Where one turn sends some rows of the set: a few examples, then the rows asked:
Bas: -.05 -.36 -.10 -.29 .09 .04 .08 .00 -.28 -.46 -.21 .08 .04 -.03 .24 -.02
 -.30
ged: .20 -.21 -.27 .00 -.20 .19 .19 -.23 -.17 -.13 -.21 -.04 .11 .18 -.27
 -.02 .03
sifun: -.03 -.10 -.32 -.37 -.11 -.15 .12 -.20 -.41 -.12 .12 -.13 .15 .27 .13
 -.09 -.28
dav: .00 -.35 -.03 .00 -.19 -.13 .15 -.12 -.34 -.11 .16 -.21 .11 -.16 .11 .02
 -.31
Siv: .06 -.18 -.30 -.30 -.11 .34 -.11 .02 -.15 -.34 -.08 .16 .23 -.21 .00 .26
 -.34
lokaz: .26 -.14 -.25 .07 -.06 .16 .23 -.13 -.24 -.06 -.15 -.11 .03 .19 -.27 .00
 -.09
fup: .14 -.14 -.26 -.12 -.08 .20 .27 -.16 -.18 -.12 -.13 .01 .02 .25 -.24
 -.03 .07
Zabe: .02 -.02 -.08 -.08 .11 .05 -.05 -.21 -.16 -.13 -.34 -.02 .30 .35 .04 .05
 -.28
Zal: .16 -.28 -.32 -.35 -.16 .35 -.03 .07 -.18 -.29 -.05 .04 .25 -.14 -.01
 .37 -.31
beko: .00 -.38 .00 .03 -.20 -.05 .17 -.14 -.28 -.14 .13 -.18 .09 -.15 .16 .15
 -.35
seke: .08 -.17 -.36 -.31 -.05 .33 -.08 .05 -.21 -.34 -.09 .00 .26 -.21 -.12
 .32 -.27
Pavin: -.02 -.29 -.39 -.32 -.20 -.14 .03 -.26 -.33 -.09 .07 -.10 .21 .22 .18
 -.10 -.29
ligi: .09 -.31 -.03 .02 -.25 -.06 .18 -.16 -.33 -.18 .16 -.26 .06 -.15 .05 .16
 -.39
dena: -.02 -.48 -.24 .01 -.13 -.06 .12 -.12 -.42 -.11 .13 -.25 .09 -.09 .17
 .10 -.34
tefu: .10 -.07 -.23 -.08 -.16 .26 .25 -.20 -.23 -.19 -.27 -.11 .11 .20 -.31
 -.02 -.01
Dum: .06 -.33 -.07 .08 -.18 .00 .14 -.21 -.32 -.23 .22 -.32 .12 -.10 .10 .10
 -.23
Meb: .00 .00 -.07 -.10 .07 .14 -.06 -.22 -.11 -.12 -.32 .05 .34 .31 .06 .13
 -.29
pek: -.02 -.21 -.36 -.36 -.11 .40 -.11 .00 -.22 -.27 -.09 .06 .29 -.14 -.02
 .28 -.22
vefem: -.11 -.09 -.06 -.16 .08 .06 -.09 -.24 -.15 -.17 -.26 .00 .37 .36 -.01
 .09 -.23
vopa: .06 -.19 -.24 -.05 -.16 .22 .33 -.21 -.15 -.13 -.14 .03 .05 .27 -.25
 -.07 -.04
kib: -.09 .02 -.09 -.13 .17 .12 -.04 -.17 -.12 -.12 -.27 -.06 .33 .23 -.03
 .07 -.20
lizut: .08 -.17 -.34 -.04 -.12 .17 .27 -.17 -.19 -.11 -.15 -.02 .08 .25 -.23
 -.15 .05
lume: -.03 -.25 -.31 -.31 -.05 .35 .01 -.08 -.21 -.35 -.23 .17 .16 -.11 .02
 .41 -.32
gose: -.06 -.22 -.33 -.32 -.14 -.12 .01 -.18 -.39 -.13 .06 -.11 .08 .33 .18
 -.04 -.34
mov: -.01 -.15 -.27 -.04 -.01 .15 .26 -.25 -.23 -.14 -.13 -.09 .18 .33 -.32
 .01 -.10
Nufa: .16 -.24 -.31 -.25 -.10 .33 -.03 -.07 -.21 -.44 -.07 .20 .26 -.13 -.21
 .26 -.31
Kigup: .00 -.31 -.07 -.38 .10 .04 .07 -.03 -.25 -.52 -.22 .14 .09 .03 .21 .05
 -.33
paza: -.05 -.30 -.10 -.33 .03 .11 .14 -.04 -.21 -.44 -.21 .10 -.05 -.02 .23
 .06 -.43
vuguv: .12 -.07 -.26 -.08 -.08 .19 .23 -.17 -.15 -.08 -.18 .02 .09 .21 -.27
 -.08 .00
Kag: -.01 -.11 -.35 -.35 -.09 .35 -.04 .04 -.18 -.27 -.11 .13 .30 -.14 -.07
 .30 -.34
dok: -.12 -.30 -.06 -.36 .10 .07 .04 -.03 -.27 -.43 -.23 .04 -.04 .06 .23 .09
 -.29
Zudu: .07 -.33 -.10 -.07 -.20 -.06 .09 -.17 -.45 -.14 .11 -.19 .13 -.28 .06
 .23 -.24
Gizu: -.05 -.33 .00 .04 -.16 .00 .17 -.04 -.34 -.14 .19 -.28 .10 -.13 .11 .15
 -.36
Mika: -.02 -.41 .08 .00 -.23 -.05 .16 -.09 -.37 -.14 .12 -.24 .16 -.10 .05 .10
 -.31
lat: -.01 -.14 -.35 -.28 -.16 .40 -.16 -.01 -.23 -.32 -.07 .08 .22 -.13 -.01
 .29 -.35
gosit: .01 -.14 -.31 -.35 -.13 -.17 .05 -.24 -.42 -.12 .05 -.11 .11 .22 .23
 -.01 -.30

lat goes to -> Mika
vefem goes to -> dok
Zal goes to -> Dum
Now find these:
lizut goes to -> Kag
dena goes to -> mov
seke goes to -> ligi
paza goes to -> Pavin
lokaz goes to -> Nufa
Zabe goes to -> Kigup
sifun goes to -> Meb
vopa goes to -> pek
Siv goes to -> dav

Where one turn sends some rows of the set: a few examples, then the rows asked:
zageg: -.17 -.02 -.07 .09 -.14 .19 -.08 -.10 .12 .09 .04 -.01 -.12 .39 -.03
 -.05 .05 -.12 .22 -.22 -.04 -.09 .01 -.09 .08 .01 .23 -.03 -.06 -.01
 -.30 -.16 .21 -.16 -.19
Vep: -.09 .04 -.20 .30 .08 -.08 -.12 -.14 -.04 .41 .09 .16 .08 .00 -.23 -.06
 -.22 .01 -.16 .02 -.08 .09 -.17 .39 -.07 -.19 -.05 .03 -.04 -.09 -.14
 .06 -.10 -.09 .34
lolez: -.02 -.13 -.11 .01 -.39 .08 .04 -.12 .02 .03 -.04 -.14 -.03 .14 -.20
 -.05 .13 .07 -.04 .01 -.18 .07 .00 -.01 -.20 .12 .19 .11 .16 -.12 .24
 -.20 .14 -.32 .14
zam: -.14 .07 -.22 .04 -.10 -.06 .00 -.20 -.04 .24 -.01 -.15 .10 -.24 -.50
 -.23 .01 .01 -.09 -.13 -.13 .17 -.29 .00 -.15 -.14 -.04 .16 .04 -.17
 -.19 .04 .08 .10 .28
zozo: -.18 .16 .04 .01 .01 -.14 .08 -.23 .01 .05 -.11 .10 .16 .17 -.24 -.15
 -.05 -.20 -.09 .10 .20 .04 -.13 .06 -.01 -.12 -.13 -.07 -.09 .14 -.23
 .37 -.13 -.02 -.10
Bureg: -.02 -.08 -.01 .06 .06 .27 .01 .00 .02 -.03 -.17 .03 -.20 .18 .08 -.10
 .14 -.27 .00 -.07 .02 -.05 -.03 -.23 .00 .02 .29 .20 -.16 .02 -.16 -.06
 .09 .10 -.10
lokik: -.15 -.02 -.16 -.06 -.03 -.13 -.12 -.20 -.18 .15 -.16 .02 .13 -.03 -.47
 -.37 .00 -.17 -.15 .07 .08 -.05 -.16 -.04 -.14 .04 -.07 .06 .02 -.02
 -.23 .26 .18 .00 .08
Bagir: -.10 .34 -.30 .27 -.07 -.25 -.02 -.08 -.29 .25 -.14 -.06 .22 -.04 -.09
 -.20 -.22 .03 .06 .05 -.02 -.20 .00 .13 -.20 -.05 .08 .00 .13 .12 .16
 -.08 .07 .18 -.09
Fedun: .20 -.02 -.13 -.07 .00 .05 .03 .09 .01 .23 .24 -.30 -.05 .07 .04 -.04
 -.21 .26 -.13 .00 -.31 .13 .07 -.06 -.03 .19 .18 .18 -.06 -.02 .25 -.23
 .05 -.03 -.15
geni: -.07 -.12 -.17 -.13 -.02 -.21 .09 -.17 -.21 .23 -.13 -.20 .12 -.03 -.50
 -.17 -.12 -.01 -.13 -.11 -.18 .03 -.32 -.10 -.03 -.05 -.02 -.03 -.02
 -.18 -.22 -.01 .06 -.06 .20
Natiz: .26 -.17 -.20 .09 -.16 .02 .09 .02 .26 .00 .04 -.19 .05 .23 .02 -.11
 -.22 .06 -.03 .06 -.08 .20 .13 .11 -.32 -.04 .05 .16 .09 -.08 .14 -.28
 .07 -.20 -.13
das: -.10 .21 .06 .18 .06 .02 .14 -.22 -.21 .19 .08 -.11 -.02 -.05 -.18 -.26
 -.31 .15 -.15 -.08 .11 -.06 -.13 .17 -.11 -.39 -.08 .10 .13 .01 .01 .01
 -.06 .03 -.35
Dilo: -.06 -.24 -.12 -.12 -.14 .13 .13 .02 -.03 .10 -.09 .19 -.21 .06 -.01
 -.09 .21 -.06 -.08 .14 .00 -.15 .13 -.18 .02 .03 .21 .31 .06 -.13 .08
 -.07 .09 .01 .00
Zif: .06 -.19 -.02 -.12 -.25 .16 .03 -.25 .05 -.04 -.06 .12 -.09 .17 -.17 .16
 .15 .04 .16 .05 .03 -.14 .04 -.03 .01 -.07 .13 .20 .13 -.20 -.21 -.12
 .13 -.18 -.02
siner: -.04 .00 .01 .03 -.02 .13 .00 -.11 .18 .02 .03 .13 -.07 .20 -.09 .07 .09
 -.26 .13 -.14 .09 .04 -.26 -.09 .04 .16 .43 -.05 .19 -.04 -.12 -.16 .14
 -.06 -.14
futek: .00 -.12 -.32 .05 .12 -.18 -.01 -.12 -.12 .54 .06 .06 .17 -.01 -.24 -.16
 -.40 .00 -.12 .02 -.07 .01 -.06 .27 -.03 .01 -.19 -.07 -.15 -.08 -.23
 .01 -.12 -.12 .08
ruv: -.03 .11 -.08 .10 -.06 .21 -.04 -.12 .27 .27 .31 .12 -.03 -.01 -.02 .07
 -.05 .04 .17 -.11 .05 .12 -.18 -.10 .13 .30 .18 .08 -.06 .11 -.28 -.13
 .00 -.03 .01
kimur: -.21 .22 .01 .03 .01 -.17 -.11 -.08 -.06 .22 -.12 -.24 .31 .17 -.21 -.06
 -.33 .01 .03 -.14 -.13 -.25 -.29 .07 .12 .17 -.06 -.02 -.21 .05 -.12
 -.02 .02 .04 -.18
bufus: .04 -.12 -.16 .15 -.04 .08 .06 .16 .12 .15 .07 .00 -.06 .19 .17 -.20
 -.18 .01 -.17 .11 -.10 .21 .17 -.13 -.15 .02 .15 .35 -.18 -.02 .26 -.13
 .02 -.06 -.10
Sok: -.06 .05 -.13 .25 .15 -.15 .03 -.14 -.14 .33 .00 -.02 .10 .17 -.21 -.21
 -.44 .17 -.27 .17 .00 .18 -.05 -.05 -.04 -.18 -.22 .06 .01 .14 -.17 .09
 -.15 -.08 .14
pedas: -.14 .25 -.13 .27 .08 -.28 .02 .01 .01 .14 -.29 -.03 .30 .03 -.09 -.08
 -.20 -.11 .03 .08 -.02 -.09 -.02 .17 -.28 -.04 .08 -.04 .24 .04 .01
 -.20 .00 .14 .07
Vodu: .07 -.06 -.40 .00 -.24 .09 .03 .05 .29 .17 .36 -.08 -.05 .23 .07 -.20
 -.18 .27 .00 .02 -.20 .03 .00 .09 -.14 -.05 .04 .08 -.08 .14 -.10 -.05
 -.03 -.16 -.11
moze: -.16 .28 -.11 -.06 -.13 -.28 .15 -.31 -.14 .13 .02 .16 .22 .02 -.11 -.30
 .07 -.06 -.10 -.04 .19 .07 -.17 .07 -.23 -.24 .15 -.02 .02 -.08 -.02
 .22 -.06 -.07 -.21
kave: .14 .05 -.20 .17 -.08 .37 -.16 -.24 .24 .19 .13 -.02 -.08 .17 .08 -.01
 -.13 .02 .12 -.20 -.03 .02 .02 .14 -.02 .14 -.04 .02 -.12 .14 -.25 -.15
 -.10 -.14 -.01
gaku: -.06 .03 -.24 .08 -.06 .31 .01 -.12 .17 .22 .05 .15 -.14 .11 .18 -.10
 .07 -.13 -.03 -.12 -.04 .12 .03 -.17 .13 .16 .13 .14 -.29 .11 -.05 .02
 -.15 .09 .01
povo: .11 -.20 -.11 .08 -.15 .25 .06 -.01 -.01 .02 -.11 -.05 -.18 .08 -.04
 -.04 .00 -.05 -.26 .10 -.19 .03 -.03 -.06 -.07 .05 .16 .33 .00 -.09 .40
 -.12 -.01 -.05 .11
zus: .17 -.12 -.19 .01 -.16 .07 -.05 .09 .05 .11 .14 -.05 -.04 -.01 -.17 .04
 -.08 .11 -.06 .19 -.09 .05 -.24 .06 -.20 .17 .33 .19 .30 .02 .28 -.21
 .11 -.17 .18
vig: .18 -.03 -.26 .11 .03 .11 .00 .07 .32 .23 .43 .09 -.10 .25 .00 .03 -.27
 .13 .05 .02 -.08 .20 -.27 .04 .04 -.05 .23 .12 -.04 .12 -.16 -.07 -.05
 -.03 -.18
zatet: .01 -.25 -.06 -.14 -.17 .03 .10 .02 .10 .07 .17 .08 -.10 -.05 -.29 .06
 .11 -.12 .14 .10 .09 .10 -.04 -.03 -.02 .03 .27 .22 .25 -.17 .01 -.07
 .29 -.05 -.08
rilin: .14 .01 .00 -.11 .01 .07 .07 -.08 .00 .13 -.06 .17 -.12 .11 .03 .14 .23
 -.19 .07 .03 -.07 -.05 .01 .00 .05 .30 .36 -.10 -.08 -.06 -.20 -.08 .02
 -.03 -.08
Vumeb: -.29 .33 .07 .25 -.03 -.17 -.14 -.08 .13 .16 -.07 -.09 .36 .11 -.20 -.22
 -.26 .02 -.07 -.16 -.11 -.11 -.20 .01 -.05 .16 .01 .17 -.07 -.10 -.13
 -.10 .20 .14 -.13
nali: -.10 .01 .01 -.15 .02 -.09 .17 .07 -.05 .23 .03 -.28 .08 -.01 -.34 -.37
 -.28 .10 -.12 .04 -.01 -.05 -.23 .18 -.25 -.19 -.04 -.05 -.02 .05 .00
 .11 -.17 -.19 -.33
dukon: .27 -.20 -.19 -.19 .03 -.01 -.05 .08 -.14 .20 .05 -.04 -.07 .07 -.05 .02
 -.01 .05 -.10 .16 -.17 .10 .10 .09 -.15 .08 .29 .15 .09 -.16 .26 -.15
 .12 -.18 .00
dil: -.04 .14 -.13 -.01 -.06 -.30 .17 -.04 -.09 .23 -.34 -.13 .37 -.01 -.24
 -.01 -.25 -.09 .12 .18 -.04 -.04 .04 .09 -.18 .11 -.05 -.04 .04 -.01
 .10 -.13 -.12 .00 -.05
fador: .08 .01 .02 -.05 .02 .19 .16 -.06 .12 .24 .22 -.06 -.19 .04 .00 -.05 .03
 .01 .00 -.13 -.17 .14 -.04 -.15 .14 .22 .24 -.03 -.26 .04 -.35 -.10
 -.02 -.01 -.13
duziv: .11 .03 -.33 .06 -.04 -.17 .05 -.26 -.22 .13 .01 -.13 .10 -.27 -.27 -.29
 -.11 -.07 -.19 -.16 .02 .03 -.20 .12 -.19 -.18 -.06 .07 .04 -.11 -.14
 .09 .21 .17 .17
bos: .07 -.05 -.15 .14 -.02 .06 .04 .07 .29 .23 .30 -.10 .01 .10 -.01 -.13
 -.35 .07 -.05 -.02 -.03 .26 -.01 .02 -.14 .16 .18 .16 .19 .02 .31 -.27
 .07 -.09 -.23
nof: -.08 .38 .15 .28 -.14 -.27 .16 -.31 -.05 .07 -.10 -.03 .30 .01 -.08 -.08
 -.22 .03 -.15 -.08 .02 -.12 -.24 .03 .00 .08 -.04 .11 -.12 -.05 -.13
 .01 .13 .16 -.07
tasuz: .22 .08 -.14 .00 .11 .12 .07 -.05 .10 .29 .21 .00 -.08 .25 .16 .04 -.18
 .16 .00 .01 -.19 .25 .04 -.02 .01 .06 .23 .01 -.17 .08 -.04 -.16 -.26
 -.09 -.23
fis: -.17 .07 .05 -.27 .14 -.12 .00 -.23 -.18 .26 -.07 .12 .27 .11 -.24 -.07
 -.09 .01 .07 -.04 .25 .05 -.08 .01 -.06 -.19 .00 -.04 -.03 -.15 -.16
 .06 -.22 -.22 -.24
puvo: .16 -.07 -.26 .03 .00 .20 .07 .04 .25 .10 .15 .08 -.14 .24 .22 -.18 -.16
 .17 -.24 .05 -.16 .01 -.07 -.17 -.02 -.01 .11 .31 -.21 .10 -.08 -.01
 -.17 .08 -.08
pamut: -.17 .11 -.13 .06 .02 -.04 -.07 -.09 -.20 .23 -.07 -.18 .11 .12 -.44
 -.31 -.33 .14 -.15 .19 -.02 .09 -.05 -.01 -.15 -.23 -.16 .23 .11 .09
 .21 .15 -.08 -.01 -.27
Bofe: -.18 .27 -.08 .26 -.07 -.15 .09 -.26 .06 .25 -.12 .01 .21 .25 -.28 -.28
 -.33 .01 -.16 .05 -.11 .01 -.15 -.14 .08 .14 -.17 .02 -.13 .12 -.25 .13
 -.09 .10 -.11
Nev: .05 -.16 .08 -.27 -.07 .09 .08 .02 -.06 .05 .03 -.12 -.14 -.05 -.13 -.03
 .23 -.11 -.03 -.01 -.08 -.05 .04 .02 -.01 .19 .30 .09 .02 -.15 .11 -.02
 .24 -.10 -.18
mit: -.21 .19 -.07 -.15 .10 -.20 .04 -.26 .08 .09 .02 .24 .23 .18 -.14 -.05
 -.01 .05 -.04 -.02 .19 .02 -.14 .15 -.10 -.37 .06 .04 .20 -.14 -.09 .13
 -.20 -.02 -.16
sen: -.25 .14 .00 .01 -.06 -.02 .17 -.04 .14 .23 .14 -.07 .02 -.04 -.41 -.38
 -.21 .14 -.11 .02 -.06 -.10 -.15 .21 -.16 -.31 -.03 .15 .17 -.08 -.03
 .06 -.07 .06 -.38
rabor: -.14 .04 -.22 .02 .05 -.21 -.09 -.15 -.19 .08 -.28 -.10 .24 .11 -.26
 -.12 -.19 -.10 -.15 .15 .05 -.18 .01 .06 -.07 .00 -.17 .05 .27 .06 .18
 .08 .11 .11 .07
Gezaf: -.11 .13 -.18 .37 -.06 -.24 .06 -.28 -.28 .45 .10 .19 .02 .04 -.22 -.19
 -.25 .06 -.17 .01 -.07 .09 -.16 .10 .03 -.22 .03 .02 -.10 -.14 -.21 .02
 .04 -.06 .11

rilin goes to -> fador
Natiz goes to -> lolez
Now find these:
bos goes to -> zus
Bofe goes to -> Sok
Vumeb goes to -> Vep
Bagir goes to -> duziv
povo goes to -> Dilo
nali goes to -> dil

Where one turn sends some rows of the set: a few examples, then the rows asked:
Nopem: -.08 .13 .00 -.18 .02 -.07 .13 -.15 -.24 -.21 .03 -.06 -.01 .17 .01 .23
 .06 .02 -.26 .00 -.02 .04 .13 -.15 .08 -.08 .14 -.24 -.29 .15
tokun: -.29 -.09 .05 .42 -.12 -.03 .17 -.10 -.03 -.25 -.06 -.03 -.16 -.04 .03
 -.13 .02 .03 -.04 -.17 -.04 .10 -.11 .02 -.07 -.10 -.19 -.12 -.03 .13
Neli: -.01 -.25 .00 -.07 .04 .17 .03 .05 -.10 .17 .03 .11 .04 .11 -.12 .24
 -.18 .04 .19 -.23 .06 -.13 .36 .04 .15 -.08 .00 .06 -.15 -.10
kulal: -.10 .03 .18 .01 .08 -.50 -.26 -.07 -.15 .05 -.01 .07 .01 .09 -.19 .02
 .03 .14 -.13 -.01 -.01 .03 -.10 .23 .03 -.09 .22 .06 -.04 .10
gub: .08 -.04 .06 .11 .03 -.04 .33 .00 -.10 -.16 .14 .06 .10 -.05 -.04 .38
 -.13 -.04 -.10 .08 .14 .29 -.20 -.07 -.02 -.20 .19 .01 -.12 .04
dor: .04 -.19 -.09 .03 .03 .28 -.07 .13 .29 -.07 -.09 .10 .19 -.05 .23 -.14
 .10 -.06 -.07 .06 .04 -.05 .07 -.06 -.08 .13 -.06 .17 .12 -.18
gova: .01 -.07 -.02 .12 .25 .16 -.25 -.11 .05 .20 -.15 -.13 -.18 -.05 -.07 .05
 .18 .09 -.08 .04 .22 .31 .11 .03 .07 .05 -.01 .12 .10 -.21
Tude: .03 -.05 -.07 .09 .06 -.05 -.20 -.01 -.13 .08 -.08 -.20 .01 .08 -.38 .09
 .07 .09 -.03 -.22 .00 .08 -.51 -.07 -.03 .00 -.15 .03 .01 -.12
Narif: .16 .07 .29 -.11 -.20 .11 .06 .09 -.16 -.04 .04 .05 .13 .42 -.04 .13 .00
 .04 .11 -.13 -.09 -.19 -.15 -.08 -.15 -.13 -.04 -.06 -.14 -.02
vezu: -.23 -.06 -.06 .13 -.06 -.17 -.01 .30 -.21 -.15 .09 -.03 .07 -.09 -.05
 .01 .13 -.09 -.29 -.17 -.18 -.21 -.13 .04 .11 .01 .07 .15 -.12 -.36
gipe: -.02 -.02 -.02 -.13 -.01 -.07 .00 -.04 .02 .04 -.08 -.65 -.01 .15 -.02
 .03 .03 .09 .12 .01 -.15 -.03 -.24 .02 .05 .06 .14 .03 .00 .08
vikoz: -.02 .00 -.05 -.11 .03 -.12 -.18 .03 -.01 .11 -.22 .03 -.02 .05 .08 -.08
 -.09 .37 -.09 -.06 .45 .14 -.06 -.02 .03 -.01 .23 -.01 -.02 -.20
ket: .04 -.05 -.26 .09 -.13 .01 .04 -.04 .27 .02 .03 .02 .02 -.06 -.03 -.08
 -.13 -.01 -.17 -.08 -.05 .00 .04 .21 -.09 .04 -.11 -.22 .32 -.17
tur: .04 -.14 .07 .19 .05 -.20 .17 .28 .11 -.38 .08 .01 .06 .05 -.12 -.20
 -.09 -.01 .01 .10 -.05 -.26 -.10 .13 .04 -.04 .11 .22 -.10 -.01
Nama: .11 -.04 -.03 -.17 .15 .07 -.15 -.11 -.08 .08 .11 .20 .08 -.03 .06 .19
 .06 -.09 .04 .25 .00 -.07 .31 -.09 .07 -.05 .23 -.09 .01 -.23

kulal goes to -> tokun
Nopem goes to -> Tude
vezu goes to -> gub
Now find these:
vikoz goes to -> ket
gova goes to -> dor

